[[ 4.87  1.88  5.31 -7.85 -2.70  7.99 -5.38  4.40  5.50  4.55]
 [-0.60  0.73 -0.38  4.30 -3.51  0.16 -5.59 -6.98  1.64 -8.48]
 [-7.89  2.93 -7.25 -7.12  2.37  3.45  4.03  3.20 -5.56 -0.59]
 [ 3.96  0.59  4.56  1.93  2.43  8.71 -5.60 -8.16  3.58  4.06]
 [ 0.77  3.50 -0.89 -1.02  1.74 -8.50  5.48 -6.64  8.71 -5.73]
 [-5.44 -7.37  2.76  0.82 -0.69  1.25 -6.93 -1.95  0.41 -0.96]
 [ 6.87 -6.73 -1.45 -7.32  2.59 -3.27  3.74 -0.55  4.28 -1.48]
 [ 2.76  8.29  5.21  7.56 -6.75 -2.01  8.02 -1.99  3.40  8.54]
 [ 0.79 -7.49 -4.80 -2.03  6.50  5.88 -3.14 -1.77  1.75  5.80]]
|
[[ 4.87  1.88  5.31 -7.85 -2.70  7.99 -5.38  4.40  5.50  4.55]
 [ 2.76  8.29  5.21  7.56 -6.75 -2.01  8.02 -1.99  3.40  8.54]
 [ 3.96  0.59  4.56  1.93  2.43  8.71 -5.60 -8.16  3.58  4.06]
 [-5.44 -7.37  2.76  0.82 -0.69  1.25 -6.93 -1.95  0.41 -0.96]
 [-0.60  0.73 -0.38  4.30 -3.51  0.16 -5.59 -6.98  1.64 -8.48]
 [ 0.77  3.50 -0.89 -1.02  1.74 -8.50  5.48 -6.64  8.71 -5.73]
 [ 6.87 -6.73 -1.45 -7.32  2.59 -3.27  3.74 -0.55  4.28 -1.48]
 [ 0.79 -7.49 -4.80 -2.03  6.50  5.88 -3.14 -1.77  1.75  5.80]
 [-7.89  2.93 -7.25 -7.12  2.37  3.45  4.03  3.20 -5.56 -0.59]]

[[ 3.94  2.85  5.14  3.41]
 [-3.74 -0.33 -7.09 -4.16]
 [ 4.05 -4.58  0.22 -4.50]
 [ 7.89  0.69 -2.22 -3.04]
 [ 1.79 -3.67 -3.76 -6.21]
 [ 6.17 -4.52 -4.14  0.53]
 [ 5.35 -4.72  2.35 -4.63]
 [ 3.30 -1.92 -2.62 -6.36]]
|
[[ 3.94  2.85  5.14  3.41]
 [ 5.35 -4.72  2.35 -4.63]
 [ 4.05 -4.58  0.22 -4.50]
 [ 7.89  0.69 -2.22 -3.04]
 [ 3.30 -1.92 -2.62 -6.36]
 [ 1.79 -3.67 -3.76 -6.21]
 [ 6.17 -4.52 -4.14  0.53]
 [-3.74 -0.33 -7.09 -4.16]]

[[-0.73  5.22  0.39 -0.32  0.41  0.29  4.99  5.06  5.17 -1.50  4.78  0.32]
 [ 0.59 -6.62 -0.36  0.58 -0.38 -0.27 -6.23 -6.42 -6.56  0.83 -5.84 -0.56]
 [-3.14  2.61  2.24 -0.56  2.31  2.15  2.68  2.56  2.53 -2.73  2.66  0.65]
 [-1.99 -0.73  3.16 -4.48  3.34  3.32 -0.75 -0.70 -0.74  3.39 -0.79  4.58]
 [-0.76  5.25  0.40 -0.32  0.42  0.30  5.05  5.12  5.21 -1.54  4.89  0.32]
 [ 4.53 -0.54 -4.63  3.32 -4.63 -4.52 -0.56 -0.54 -0.55 -0.34 -0.56 -3.47]
 [ 4.69 -0.55 -4.69  3.37 -4.63 -4.55 -0.57 -0.55 -0.56 -0.34 -0.57 -3.52]]
|
[[-1.99 -0.73  3.16 -4.48  3.34  3.32 -0.75 -0.70 -0.74  3.39 -0.79  4.58]
 [-3.14  2.61  2.24 -0.56  2.31  2.15  2.68  2.56  2.53 -2.73  2.66  0.65]
 [-0.76  5.25  0.40 -0.32  0.42  0.30  5.05  5.12  5.21 -1.54  4.89  0.32]
 [-0.73  5.22  0.39 -0.32  0.41  0.29  4.99  5.06  5.17 -1.50  4.78  0.32]
 [ 0.59 -6.62 -0.36  0.58 -0.38 -0.27 -6.23 -6.42 -6.56  0.83 -5.84 -0.56]
 [ 4.53 -0.54 -4.63  3.32 -4.63 -4.52 -0.56 -0.54 -0.55 -0.34 -0.56 -3.47]
 [ 4.69 -0.55 -4.69  3.37 -4.63 -4.55 -0.57 -0.55 -0.56 -0.34 -0.57 -3.52]]

[[ 4.50 -0.32 -7.29]
 [-4.05 -0.35  7.16]
 [-4.69  1.08  6.91]
 [ 4.48  0.41 -7.94]
 [ 4.58  1.15 -8.80]
 [-4.17 -0.27  7.28]
 [-4.65 -0.57  8.37]]
|
[[-4.65 -0.57  8.37]
 [-4.17 -0.27  7.28]
 [-4.05 -0.35  7.16]
 [-4.69  1.08  6.91]
 [ 4.50 -0.32 -7.29]
 [ 4.48  0.41 -7.94]
 [ 4.58  1.15 -8.80]]

[[ 2.37  3.80 -2.63  1.84 -2.98 -3.01  3.78  3.77  3.75 -1.06]
 [-0.52 -1.38 -0.11  1.92 -0.07 -0.07 -1.27 -1.37 -1.35 -3.76]
 [ 5.28 -1.42 -5.86  7.86 -6.74 -6.37 -1.46 -1.41 -1.41 -3.13]
 [-0.88  2.45  0.25  0.61  0.33  0.16  2.54  2.43  2.40 -3.60]]
|
[[-0.88  2.45  0.25  0.61  0.33  0.16  2.54  2.43  2.40 -3.60]
 [-0.52 -1.38 -0.11  1.92 -0.07 -0.07 -1.27 -1.37 -1.35 -3.76]
 [ 2.37  3.80 -2.63  1.84 -2.98 -3.01  3.78  3.77  3.75 -1.06]
 [ 5.28 -1.42 -5.86  7.86 -6.74 -6.37 -1.46 -1.41 -1.41 -3.13]]

[[-2.53 -0.88 -0.41 -3.97  1.14  5.90 -0.93 -1.68  0.38 -2.49 -5.66  5.38
  -3.10 -4.65  7.92]
 [-0.76  1.17  0.60  3.44 -0.02 -0.08  0.83 -3.61  0.79 -1.54  1.08 -1.18
  -0.83  0.21 -0.53]
 [ 2.63  8.58 -1.71 -1.74 -1.78 -8.33 -2.77  8.63  1.15  3.43 -2.03 -1.63
   2.24 -5.93  2.48]
 [-4.78  1.42  5.80 -3.38  2.86  1.01  2.59  4.30 -1.42 -0.05  4.47 -4.12
  -7.57  0.75 -3.34]
 [ 1.94  0.60  1.21  2.90  1.78  0.29 -3.74  1.77 -5.22 -0.86  0.90  0.97
  -1.87 -2.29 -1.87]
 [ 1.47 -0.83  2.72  2.07 -2.29  0.10 -0.51  2.40 -1.39 -0.87 -0.16  2.35
   0.48 -0.14 -2.17]]
|
[[-4.78  1.42  5.80 -3.38  2.86  1.01  2.59  4.30 -1.42 -0.05  4.47 -4.12
  -7.57  0.75 -3.34]
 [ 1.47 -0.83  2.72  2.07 -2.29  0.10 -0.51  2.40 -1.39 -0.87 -0.16  2.35
   0.48 -0.14 -2.17]
 [ 1.94  0.60  1.21  2.90  1.78  0.29 -3.74  1.77 -5.22 -0.86  0.90  0.97
  -1.87 -2.29 -1.87]
 [-0.76  1.17  0.60  3.44 -0.02 -0.08  0.83 -3.61  0.79 -1.54  1.08 -1.18
  -0.83  0.21 -0.53]
 [-2.53 -0.88 -0.41 -3.97  1.14  5.90 -0.93 -1.68  0.38 -2.49 -5.66  5.38
  -3.10 -4.65  7.92]
 [ 2.63  8.58 -1.71 -1.74 -1.78 -8.33 -2.77  8.63  1.15  3.43 -2.03 -1.63
   2.24 -5.93  2.48]]
---
[[ 5.81  0.56  8.57]
 [ 0.95  2.12  2.60]
 [ 1.27  1.91  3.00]
 [-7.72  0.37 -6.47]
 [-6.71 -6.62  3.86]]
|
[[0.95 2.12 2.60]
 [1.27 1.91 3.00]]

[[ 0.18  3.62 -2.64 -0.82 -6.43]
 [-0.35  3.10 -2.11 -1.00 -6.83]
 [-3.30 -7.78  1.33  1.65  0.53]
 [-0.91  1.52  1.37  1.15 -6.10]
 [ 3.63 -2.90  1.17 -0.62  4.20]]
|
[[-0.35  3.10 -2.11]
 [-3.30 -7.78  1.33]]

[[ 0.10 -7.44 -5.64  1.80 -2.29]
 [ 0.10 -5.10 -5.64  1.80 -2.29]
 [ 0.10 -5.10 -5.64  1.80 -2.29]
 [ 0.10 -5.10 -5.64  1.80 -2.29]
 [ 0.10 -5.10 -5.64  1.80 -2.29]]
|
[[ 0.10 -5.10 -5.64]
 [ 0.10 -5.10 -5.64]]

[[ 1.93 -0.51 -0.77]
 [-3.93  4.46  8.73]
 [ 3.27 -3.01 -2.64]
 [ 5.96  0.79 -4.88]]
|
[[-3.93  4.46  8.73]
 [ 3.27 -3.01 -2.64]]

[[-6.69 -1.06  5.63]
 [-5.91 -0.38  3.88]
 [-2.96  0.74 -1.38]
 [-0.72  0.85 -1.02]]
|
[[-5.91 -0.38  3.88]
 [-2.96  0.74 -1.38]]

[[-7.28 -5.94 -0.10  2.10]
 [ 5.05 -2.46 -5.97  3.38]
 [-3.21 -6.78 -4.57  3.96]]
|
[[ 5.05 -2.46 -5.97]
 [-3.21 -6.78 -4.57]]
